In the rows, zero is written as 128.
A single turn carries every row of the set below to another of its rows. Some are shown first; where does it send the rows asked next?
Z_92: [122 114 116 131 113 110  86 131 136 108 121  92]
Z_685: [126 113 141 147 124  88 141 137 127 114 115 148]
Z_4: [112  95 129 132 127  97 124 116 135 129 169 126]
Z_459: [114  94 131 133 137 110 118 123 131 133 173 115]
Z_450: [120 132 148 122 127 162  94 136 152 122 122 130]
Z_556: [116 113 135 111 144  88 131 142 130 149 139 140]
Z_870: [114 135 137 126  81 111 128 135 123 129 166 114]
Z_243: [120 126 129 127 132 144  81 134 139 125 121  95]
Z_70: [116 136 143 124  82 119 131 137 126 129 169 121]
Z_960: [129 139 134 138 131  87 126 146 104 115 128 135]
Z_871: [130 118 158 143 133 120 143 149 132 118 123 160]
Z_810: [111  98 138 129 123 105 131 117 141 126 169 145]
Z_592: [116  98 141 130 141 126 121 128 136 135 177 127]
Z_312: [116 124 150 117 102 154 114 128 157 125 103 139]
Z_214: [133 144 152 135 137 115 128 155 111 118 135 150]
Z_490: [114 122 115 129 115 106  87 120 139 117 109  97]
Z_278: [128 109 128 151 136  86 127 141 115 121 118 114]
Z_900: [118 120 158 122  99 155 114 123 152 139 120 107]
Z_596: [115 132 146 121 105 138 109 122 161 112 112 155]
Z_346: [135 142 146 136 145 116 120 159 103 122 136 131]
Z_331: [113 114 138 125  93 125 111 113 146 136 112  88]
Z_475: [117 135 140 125  89 126 124 142 122 133 170 108]
Z_698: [117 117 147 125 103 146 106 121 146 142 118  87]
Z_454: [119 123 145 120 119 163 100 136 147 133 110 110]
Z_942: [119 113 138 111 153 100 126 149 126 153 143 134]
Z_150: [134 112 138 149 154 115 118 155 112 129 128 107]
Z_432: [121 123 144 124  95 129 112 129 159  99 119 156]
Z_469: [114 119 157 121  86 142 122 113 158 134 115 120]
Z_15: [114  99 145 129 131 121 129 125 142 130 174 145]
Z_364: [117 111 134 111 149  91 128 145 126 151 139 133]
Z_992: [118 137 144 125  87 128 127 141 125 132 172 118]
Z_392: [110 125 126 127  99 102 104 113 154 108 104 135]
Z_941: [115 134 136 126  86 115 124 136 122 132 169 106]
Z_515: [128 126 152 124 118 160  99 145 153 109 130 137]
Z_31: [129 121 135 127 127 149  83 146 138 113 131  98]
Z_177: [110 118 135 121  91 123 118 116 155 119  94 133]
Z_820: [135 118 158 144 151 137 128 159 123 127 132 134]
Z_264: [119 117 122 130  92  96 105 119 148  98 112 127]
Z_262: [117 117 128 124 116 137  94 131 137 133 105  89]
Z_120: [112 115 122 124 100 112 104 117 143 124  96 102]
Z_106: [118 114 141 109 145  96 133 145 132 148 140 149]
Z_242: [119 115 143 109 151 104 131 149 130 152 143 143]
Z_601: [131 141 145 136 128  97 133 148 111 113 128 153]
Z_180: [112 116 145 125  83 121 121 108 153 132 109 110]
Z_851: [132 138 136 139 140  99 118 153  99 119 132 122]

Z_177 goes to Z_120
Z_214 goes to Z_601
Z_942 goes to Z_242
Where do these go?
Z_150 goes to Z_820
Z_475 goes to Z_992
Z_331 goes to Z_698
Z_810 goes to Z_4
Z_31 goes to Z_515
Z_596 goes to Z_392

A single turn carries every row of the set below to another of its rows. Some are shown first; where does it send the rows asked next?
Z_126: [163 147 122 137 110 131 170 117 138 134 136 176 140 116  99 129 105 116
 101 143 132 167 143 156  94 163  72 112 160]
Z_727: [124 146 136  95 126 138 132 127 126 116 128 120 145 124 101 132 147  74
 112 138 125  97 149 137  90 141  64 162 150]
Z_973: [124 141  98 120 111  91 127 123 124 143 120 140 111 142 147 134 139  86
 141 119 137 128 140 161  92 146  61 163 113]
Z_280: [ 91 157 138 104 133 122 128 119 144 120 126 146 130 141 140 120 149 114
 152 129 155 131 154 159 116 151  61 132 151]
Z_229: [ 95 142 124 107 121 113 130 123 151 123 119 155 116 143 147 114 143 100
 157 125 140 125 173 152 122 138  62 146 171]
Z_792: [115 143 147 112 125 139 139 134 129 104 118 114 145 149 120 124 137  81
 125 143 105 113 152 133 112 147  76 148 165]
Z_768: [171 130 124 130 129 138 166  99 138 159 121 136 100 126  99 101 108 142
 121 144 108 132 134 134 106 176  68 125 160]
Z_671: [172 142 110 117 123 124 153 101 136 163 116 140  94 122 100 117 127 146
 127 148 107 134 121 154 111 188  62 131 157]
Z_418: [176 137 104 124 119 122 145  95 139 174 114 153  94 113  91 119 128 125
 119 151 102 116 139 136 110 184  59 140 168]
Z_790: [111 152 131 113 120 119 124 123 142 126 126 134 119 152 144  95 149 107
 165 133 131 124 165 152 111 140  64 148 155]
Z_134: [158 155 125 136 117 138 175 123 141 155 143 160 134 116  91 128 115 124
  95 144 141 164 147 151  93 153  51 121 152]
Z_84: [101 156 131 119 113 122 121 119 133 129 116 139 114 154 148 123 149 101
 148 119 138 127 176 147 127 141  56 139 171]
Z_251: [ 95 155 142  95 130 121 129 117 144 130 115 148 124 148 144 126 129  99
 155 140 150 127 160 155 127 146  55 148 169]
Z_511: [117 138 121 136 143  83 140 123 133 119 112 149 112 129 104 150 128  61
 113 112 106 122 144 152 106 146  80 159 140]
Z_355: [123 135 102 126 108  86 135 122 143 152 121 139 106 146 139 142 145  79
 154 128 142 125 144 154 105 147  59 163 120]
Z_271: [155 102 118 132 123 114 138  74 138 150 105 168 116 117 108 147  94 102
 122 123 121  95 144 155 112 167  49 135 138]
Z_350: [177 140 103 118 131 127 154 101 136 171 126 136  94 119  98 118 118 129
 136 149 102 139 131 153 109 175  64 119 163]
Z_168: [172 134 105 130 121 121 155 103 139 172 115 149  80 130  89 112 121 136
 125 150 110 136 135 140 105 175  64 137 162]
Z_144: [137 104  84 125 113 127 140 107 131 162 103 170 128 126  93 136 104  75
 118 104 135 149 148 156  84 176  54 134 167]
Z_259: [106 145 131 105 120 104 130 117 140 132 112 156 106 132 156 127 142  97
 159 140 141 126 169 150 131 145  58 155 164]
Z_455: [156 116 112 128 119 120 134  66 140 164 121 154 108 126  95 145  90 107
 116 120 125  99 133 137 103 170  58 126 146]
Z_634: [161 142 115 144 111 141 164 118 136 145 138 162 135 118 109 110 109 114
 116 144 120 171 152 156  95 166  60 107 180]
Z_403: [173 150 118 127 120 120 151 117 130 167 115 165  87 111 105 119 120 135
 123 148 100 133 129 138 116 179  63 132 171]
Z_555: [160 106 109 123 117 120 153  73 146 162 121 158 122 134 104 144  94 111
 121 110 123 104 136 140 117 175  53 126 134]
Z_784: [134 125  83 123 103 128 156 100 135 157 105 173 123 111 104 138 104  87
 113  99 135 161 156 157  85 158  59 126 169]
Z_227: [100 157 138 103 115 123 124 118 137 136 128 150 105 145 151 111 145  98
 148 121 140 132 164 148 119 137  48 146 172]
Z_539: [142 126  85 123 115 129 143 103 135 158 115 170 126 120  95 132 107  76
 117  93 131 163 144 157  91 174  48 130 177]
Z_285: [154 104 116 120 128 115 145  67 147 160 114 172 125 135  99 140  97 100
 123 106 129 108 140 150 109 165  64 125 140]
Z_351: [148 154 112 128 116 125 177 115 137 143 145 165 149 121  93 128 116 114
 107 150 131 174 142 151 104 167  62 110 167]
Z_665: [116 146 118 132 143  85 139 112 122 110 126 140 123 134 100 155 129  61
 112 117 106 116 144 144 115 143  72 152 143]
Z_487: [118 155 146  98 106 136 136 127 123 121 127 114 144 140 113 123 131  85
 130 121 110  92 148 133  99 142  74 157 156]
Z_977: [136 135 113 130 115  92 131 114 145 155 106 153 118 143 151 138 137  77
 130 127 145 133 133 158  98 149  59 171 115]
Z_333: [119 145 142  92 116 142 139 138 124 114 127 117 139 135 113 137 131  91
 119 128 105  88 156 129 104 146  59 148 156]
Z_460: [159 145 117 126 126 122 144 109 132 171 119 158  91 131  91 119 120 146
 139 146  93 138 127 147 114 180  62 140 171]
Z_855: [112 143 124  90 118 145 133 131 130 122 117 126 147 134 107 122 157  87
 126 141 111  86 149 142 102 147  60 151 163]
Z_154: [138 120  88 118 123 124 149 101 125 161 105 174 128 119  96 125 106  66
 113 108 145 154 154 143  78 154  49 141 161]
Z_557: [148 151 121 131 117 146 172 121 131 143 140 169 151 132  96 132 120 128
 100 139 131 169 139 149  94 157  63 116 151]
Z_67: [110 145 131  89 120 130 138 133 128 137 118 117 140 143 111 137 150  82
 137 150  91 100 139 140 105 149  68 150 170]
Z_20: [165 147 123 120 128 126 168 111 130 168 107 154  80 126 107 128 115 145
 127 131 109 137 146 137 116 174  62 119 168]
Z_819: [154 153 122 128 113 133 172 109 144 146 127 170 143 109 105 132 104 114
  99 137 153 173 153 156  98 167  62 124 158]
Z_449: [132 144 107 134 149  84 136 124 140 117 112 151 133 121  89 148 132  63
 116 115 110 111 155 141 108 154  69 157 142]
Z_937: [127 150 121 121 140  96 137 122 130 103 119 143 130 123 101 157 139  57
 117 109 119 117 135 145 107 149  85 148 141]
Z_809: [121 136 139  94 125 142 126 130 135 117 122 114 140 144 115 133 134  79
 121 139 116  91 142 134  94 145  69 156 158]
Z_151: [143 141 113 138 116 136 180 113 137 141 144 159 136 108 101 122 110 113
 106 144 135 170 132 152 107 175  69 105 158]
Z_376: [134 135 101 130 119  87 122 127 133 149 125 151 115 149 142 140 136  77
 132 126 138 122 147 154  87 143  65 154 107]
Z_59: [115 145 129  95 128 150 135 143 123 122 133 128 134 141 111 123 140  90
 124 132 105  84 137 133  90 157  60 152 159]
Z_25: [ 95 150 139 108 132 126 143 124 146 133 128 157 113 156 155 127 135 105
 151 127 136 131 163 162 121 138  49 143 172]
Z_930: [153 153 130 138  97 142 162 122 132 156 154 166 135 114  88 122 116 112
 101 139 126 150 139 151  81 164  50 113 164]

Z_977 goes to Z_154
Z_355 goes to Z_784
Z_333 goes to Z_671
Where do these go?
Z_557 goes to Z_59
Z_251 goes to Z_134
Z_665 goes to Z_555
Z_809 goes to Z_168
Z_67 goes to Z_20
Z_727 goes to Z_418
Z_144 goes to Z_511
Z_84 goes to Z_151
Z_634 goes to Z_792

A single turn carries every row of the set below to another of its rows. Some are shown first; where does it send the rows asked next?
Z_646: [133 146 116 137 117 148  90 128 110 111 103 157 143 141]
Z_675: [107 154 155 122 104 161 122 121 122 138 134 129 153  96]
Z_51: [116 162 127 119 115 148 141 158 161 137 127 100 122 123]
Z_94: [143 155  90 119 114 175 116 139 112 145 126 106 131 113]
Z_434: [144 138 118 148 145 133 101 144 122 119  97 145 148 137]
Z_750: [112 131 166 125 104 152 131 119 121 132 118 115 149  92]
Z_613: [150 135 121 145 138 131 103 143 115 111  96 148 144 136]
Z_367: [117 120 162 123 101 163 138 122 132 141  94 111 135 106]
Z_300: [138 141 106 133 115 140 100 146 113 111  89 143 122 151]
Z_815: [129 150 108 135 133 145  94 140 132 114 107 142 137 157]
Z_609: [128 137 139 114  79 136 147 151 104 125 106 116 109 105]
Z_416: [114 153 141 137 115 140 140 144 168 147 126 103 134 112]
Z_302: [168 166 129 115  96 155 108 136 112 123 128 101 126 131]
Z_128: [125 144 151 144  94 144 146 127 163 149 128 127 132 118]
Z_38: [115 110 138 118 105 138 162 141 138 127 130 113 119 125]
Z_690: [126 123 136 125  92 126 161 150 123 124 115 110 111 104]
Z_748: [150 138 113 148 139 131 107 148 123 115  94 145 139 137]
Z_744: [135 153 124 121 105 145 104 147  93 157 143 111 135 138]

Z_609 goes to Z_51
Z_434 goes to Z_613
Where do these go?
Z_367 goes to Z_38
Z_416 goes to Z_750
Z_815 goes to Z_646
Z_302 goes to Z_94

